One turn moves every row onto another: examples first, then more rows asked
Ziz: 3 -6 -2 -4 14 5 -2 -14 23 32 20 -1 -26 24 -8 7 6 -9 -19 15 22 12 -27 30 22 1 -13 -10 9 28
gul: 9 8 -25 -24 35 27 -25 -14 15 40 6 -11 -12 27 10 -14 19 -1 11 -4 -1 -1 -20 32 42 20 -20 15 -14 13
pada: 9 -10 -16 -8 21 20 2 8 0 35 29 -20 7 18 -5 -18 0 18 -30 -11 2 4 -15 27 44 21 -7 -17 -12 -6
Liv: 20 4 -26 -10 15 22 -6 -23 0 34 -8 -8 -4 18 9 -5 21 2 18 -9 4 13 -16 3 0 8 6 9 0 22
Rofif: 20 -2 -29 -1 16 22 -5 -3 13 28 10 -16 -10 15 3 13 4 32 4 18 6 12 -25 53 23 16 12 20 -11 9
Faluz: 10 4 -12 -4 6 2 -8 -38 10 32 -4 -22 -7 35 18 -10 7 -13 -12 -4 25 4 -26 13 30 6 -12 -3 -14 24
Sifin: -2 -19 10 1 15 10 -14 13 22 20 22 0 -18 16 -1 20 7 10 -11 17 3 18 -16 28 39 24 6 -9 10 24
kol: 8 4 -5 -5 25 0 2 1 -4 29 21 -9 -15 18 -2 -11 7 6 14 19 -9 -7 -17 7 7 -2 21 13 -7 9
fikes: -13 -4 8 -6 25 18 -4 3 10 41 1 -21 -4 13 38 5 6 16 9 4 11 -4 -26 -6 32 20 -15 -7 -11 10
Ziroz: 2 -1 -4 3 13 25 -9 0 14 29 -17 -17 -7 21 -15 -15 12 20 -28 2 -11 26 -30 36 17 13 20 -11 -9 8
Bavop: 8 18 -28 -10 19 17 -4 -10 8 31 5 -31 16 28 27 0 0 14 -28 -5 -5 17 -18 25 47 29 -6 -5 -10 -1
gam: 18 4 10 -23 15 39 -17 -9 15 37 16 -28 0 18 11 -3 22 13 -24 -2 17 10 -34 16 21 18 21 -3 -19 -3
vov: 11 -6 -14 7 21 -5 -12 -8 -2 28 18 -25 -8 16 -3 -26 -20 -11 -26 17 -1 3 -22 13 30 20 5 15 -16 7
futu: 18 1 3 5 16 17 -6 -5 -12 33 6 -21 -9 10 6 13 10 -2 17 5 -20 9 -12 -7 8 10 -18 -3 -8 15
viga: 9 4 -29 -15 28 43 -13 -1 1 47 12 -7 -17 17 7 -16 15 16 15 -8 2 8 -26 34 24 35 3 13 -8 12
mevoz: 28 2 -4 -11 -8 -7 -5 9 -6 29 15 -15 -4 8 11 6 6 11 16 14 15 10 -19 3 11 6 3 -6 -2 22
palag: 12 0 -5 -5 20 21 4 0 4 29 13 -19 -14 28 -29 -15 6 5 -25 -7 9 17 -27 -9 21 18 -24 18 -11 7
Vomeb: 1 4 -20 -6 18 18 -6 -9 25 29 15 -18 6 5 52 -9 6 -6 -1 0 -3 12 -24 18 7 19 0 -6 -12 17
gifod: -3 0 6 1 12 13 -9 -7 19 27 10 3 -7 21 4 -8 5 -21 -30 10 5 0 -28 -1 26 34 -11 -6 19 11
Bula: 12 -22 -3 -4 20 8 9 7 9 26 -7 5 -9 21 -5 11 29 -7 5 7 3 2 -20 39 27 32 -6 -17 -7 12
pekel: 10 2 -9 4 -5 10 -7 4 13 13 1 -3 5 15 -7 -4 8 -2 -41 9 19 16 -29 -1 20 20 -15 -1 8 19
ler: 1 6 0 -11 33 27 -6 0 10 38 12 -22 -25 22 12 2 12 28 4 -9 -4 -5 -22 36 17 -5 1 14 -24 9
fuv: -12 1 10 -5 15 18 -7 0 3 23 5 -17 -3 18 -10 -8 11 39 -13 -7 3 8 -21 -11 30 16 -9 9 -2 14
sud: 19 4 -8 11 18 22 -14 -1 1 31 19 -17 -6 20 -17 4 5 -34 -12 -6 18 14 -22 27 23 27 -22 -1 -22 19
Valas: 5 6 -11 -5 19 10 -9 9 -5 23 1 -20 19 -7 -11 -4 4 18 -14 -4 6 -10 -23 5 17 18 2 18 -19 -10
varo: 31 1 -5 2 17 15 -6 2 8 29 21 -17 -6 7 -6 21 9 -13 17 3 5 15 -20 32 -3 22 12 14 0 13
buzir: -12 -8 -20 9 10 29 -13 19 1 35 -10 -6 0 0 8 4 6 0 12 0 5 19 -36 21 27 40 -18 -9 2 18
Foten: 4 22 -14 7 35 41 -13 -5 24 39 18 -5 1 23 2 1 12 7 -10 25 -1 15 -21 19 25 32 9 -22 -13 10
gugu: 20 -3 -30 -5 19 18 -21 -5 19 29 16 -18 3 4 -14 -10 6 14 1 11 10 13 -26 58 25 19 -14 17 -8 16
lerin: 5 -30 -1 0 6 7 -9 25 4 24 2 -28 -3 -6 15 9 -6 21 -10 12 9 12 -29 18 27 17 4 8 -11 3
samon: 7 13 -20 -11 15 18 -21 -21 17 31 15 -23 -9 16 19 2 -9 -19 -27 12 -2 25 -33 8 23 26 -2 28 6 10
mozav: 16 -6 -7 -2 -2 8 -23 0 0 38 1 -13 -10 1 3 -2 -7 -11 20 -4 -11 4 -22 10 9 24 5 0 17 5
Mifaf: -3 3 -9 -9 19 19 -9 -5 5 33 15 -19 4 16 9 12 10 -3 -28 -9 0 10 -24 57 40 13 -13 -23 -4 9
tima: 16 -5 -7 -14 23 10 -6 -1 23 22 23 -33 -10 27 10 -15 9 18 -1 6 -4 0 -25 38 28 -3 -13 21 -30 5
Tezat: 10 1 14 2 15 17 -7 -4 19 17 13 -21 0 14 15 5 8 -15 -45 6 1 15 -21 -7 15 21 -17 7 -2 15
sim: -6 4 -12 -5 1 41 -25 -6 21 23 17 -20 2 12 28 9 9 1 -6 -9 -3 31 -32 4 23 36 -2 10 6 20

Tezat goes to -> pekel
futu goes to -> mevoz
viga goes to -> ler
Now find these:
gugu goes to -> gul
Ziz goes to -> samon
kol goes to -> varo
Bavop goes to -> pada
Bula goes to -> Vomeb
gam goes to -> Ziroz
Faluz goes to -> vov
fikes goes to -> lerin
sim goes to -> fuv

One turn moves every row onto another: examples first, then more rows asked
bos: -4 -4 19 0 2 -7 5 16 -6 -1 -15 2 -8 -31 -19 -13 -1 6 9 1 12 -3 7 21 -6 8 -12
von: 5 0 18 -12 27 21 2 9 -16 -7 8 -2 2 19 4 3 -19 -8 23 -9 14 7 -10 4 2 23 -13
Sigi: -1 -15 3 -17 0 19 9 15 20 -16 7 -15 2 16 -27 -4 0 15 0 -4 3 20 5 -2 1 3 -16
nere: -23 9 17 -11 -3 -1 18 20 2 -4 3 7 3 -6 -2 -6 15 10 21 26 11 6 9 15 -15 -1 17
Sov: -2 -3 10 18 19 14 12 -17 -12 -6 17 -5 7 9 -14 -14 -8 4 36 9 -10 10 4 -8 -17 0 5
Dep: 5 -27 7 -17 5 29 15 -5 3 -12 -3 3 -7 23 -14 -5 -3 12 7 -7 -1 19 -8 10 4 12 -7
Vitu: -7 -7 5 -29 19 14 -1 16 -15 1 9 -11 -8 7 -2 -8 -12 -8 19 -9 -7 -2 -4 -4 -5 28 -11
tatu: 3 -13 6 -5 -3 22 -1 14 0 -27 12 -6 -10 10 -11 -5 -7 21 8 -1 20 3 -5 9 6 3 15
kefa: -24 -3 12 -22 10 0 21 21 9 10 -11 -6 -3 -1 -10 -7 22 18 5 11 -6 11 18 11 -16 -7 -2
Nov: 6 -7 20 -16 32 15 5 1 7 -17 1 -18 -3 15 2 0 -4 -16 24 -19 0 12 0 -12 1 12 -23
dizo: -5 6 31 9 -6 9 -5 -1 -7 -11 1 12 -9 7 38 -4 11 9 1 -7 -8 32 1 4 12 -5 -9
Zama: -20 -11 17 3 9 1 -9 2 9 2 -3 -5 -4 6 34 -14 5 -17 2 15 -11 32 -1 12 4 5 6
fifak: -14 19 18 10 12 5 20 20 -16 -14 1 -1 -1 -7 -19 7 11 21 30 -4 -7 5 12 4 -23 -3 -7
vep: -14 -20 20 3 3 9 0 8 13 -2 -20 -3 5 5 26 -9 6 -17 -4 22 -6 20 -1 19 0 12 1
gapuf: 10 -8 3 0 20 13 14 -6 -6 25 -2 -9 3 -10 -15 -7 -19 1 6 -10 19 18 9 9 -11 -3 -6
Lagul: -11 2 15 -2 9 3 12 22 -17 -12 7 10 -2 -7 -25 -1 16 3 25 4 -25 6 16 3 -22 -2 -12
Piga: -16 15 20 1 12 9 7 1 13 7 -11 -3 7 12 33 3 2 9 -6 17 5 35 3 17 9 10 -18
vis: 11 1 16 2 29 17 15 -20 -12 -1 3 -1 3 10 -10 -4 -2 24 15 8 -16 0 18 -2 -9 -6 -23
pul: 10 -14 12 0 8 18 18 0 19 -28 17 -14 2 22 -5 -6 -7 11 12 -5 14 13 -12 21 -9 6 -1
teg: 12 17 11 -6 -2 7 1 12 -18 8 7 16 -5 10 12 6 3 13 7 3 -3 5 -2 19 -8 -7 -42
punu: -10 2 15 3 -3 -10 15 14 13 -1 -11 -6 3 -27 -30 -11 1 -5 16 2 14 12 7 9 -12 10 -19
felu: 4 16 15 12 -11 12 21 0 -15 9 -6 -7 9 -14 15 13 -18 7 3 10 15 34 -3 -5 -9 8 -1
lukek: -21 7 27 7 -8 -2 -3 27 -19 10 -4 1 -13 -3 -12 -20 -11 7 23 -11 1 16 15 -6 -4 12 -15
tebag: -12 3 -1 11 -7 -1 3 3 1 -2 2 -14 -10 1 3 -9 13 -17 34 -19 -7 31 -6 -10 -15 -8 -4
tifu: -16 1 19 13 1 6 1 13 5 10 13 -5 7 20 23 -11 -2 1 -2 -8 -14 48 -2 6 -8 0 -19
lene: -10 4 24 14 -3 13 4 17 -4 -3 6 -1 6 20 23 -9 6 -4 5 -12 -15 44 -2 -9 -22 7 -23
redi: -1 7 33 12 -3 16 0 12 -15 -14 -1 9 -6 12 37 -4 8 9 3 -11 -11 28 -1 0 -13 2 -17
Pimot: 1 -7 19 12 14 14 3 -4 -27 0 -23 -10 -3 -6 12 -4 2 22 -2 10 -19 12 -3 -10 1 -3 4
Gukap: 2 7 20 16 3 2 10 6 5 -6 9 -15 31 5 0 -5 -5 -2 5 33 -16 24 -2 -13 -16 2 -13
Vugap: -4 10 -4 16 22 1 -2 18 10 12 -10 -28 -5 11 0 -11 -2 17 8 8 6 16 -3 25 -12 -4 -12
mubof: 24 -10 17 -5 9 6 9 -17 7 -3 8 4 0 -18 -5 -7 -7 -14 16 3 16 6 16 0 -6 -11 -7
rupa: 1 20 17 -21 15 11 11 5 9 -20 7 -21 -1 3 6 8 -5 2 26 -8 10 -2 2 -9 -1 21 -19
bib: 4 -2 9 -3 -5 8 -10 -5 7 -9 -16 17 -6 -3 -6 -5 19 -8 24 29 -4 20 4 2 11 6 -9
kel: -16 0 20 9 6 13 13 6 16 1 -28 -11 12 10 28 2 4 1 -6 17 9 25 0 20 2 10 -8
vogod: 15 -18 17 -4 1 -3 5 5 -3 2 1 -14 -5 -16 16 -5 -5 -14 -13 7 -23 21 10 -4 -20 -8 -12
dufu: -7 16 41 5 -5 -9 -1 26 3 -10 4 -4 -8 -5 -4 -14 -4 9 18 -4 2 8 25 -6 -6 1 -32

kefa goes to -> dufu
kel goes to -> redi
felu goes to -> Pimot
Now find these:
Sov goes to -> gapuf
von goes to -> Dep
punu goes to -> fifak
Sigi goes to -> rupa
Vugap goes to -> teg
Piga goes to -> dizo

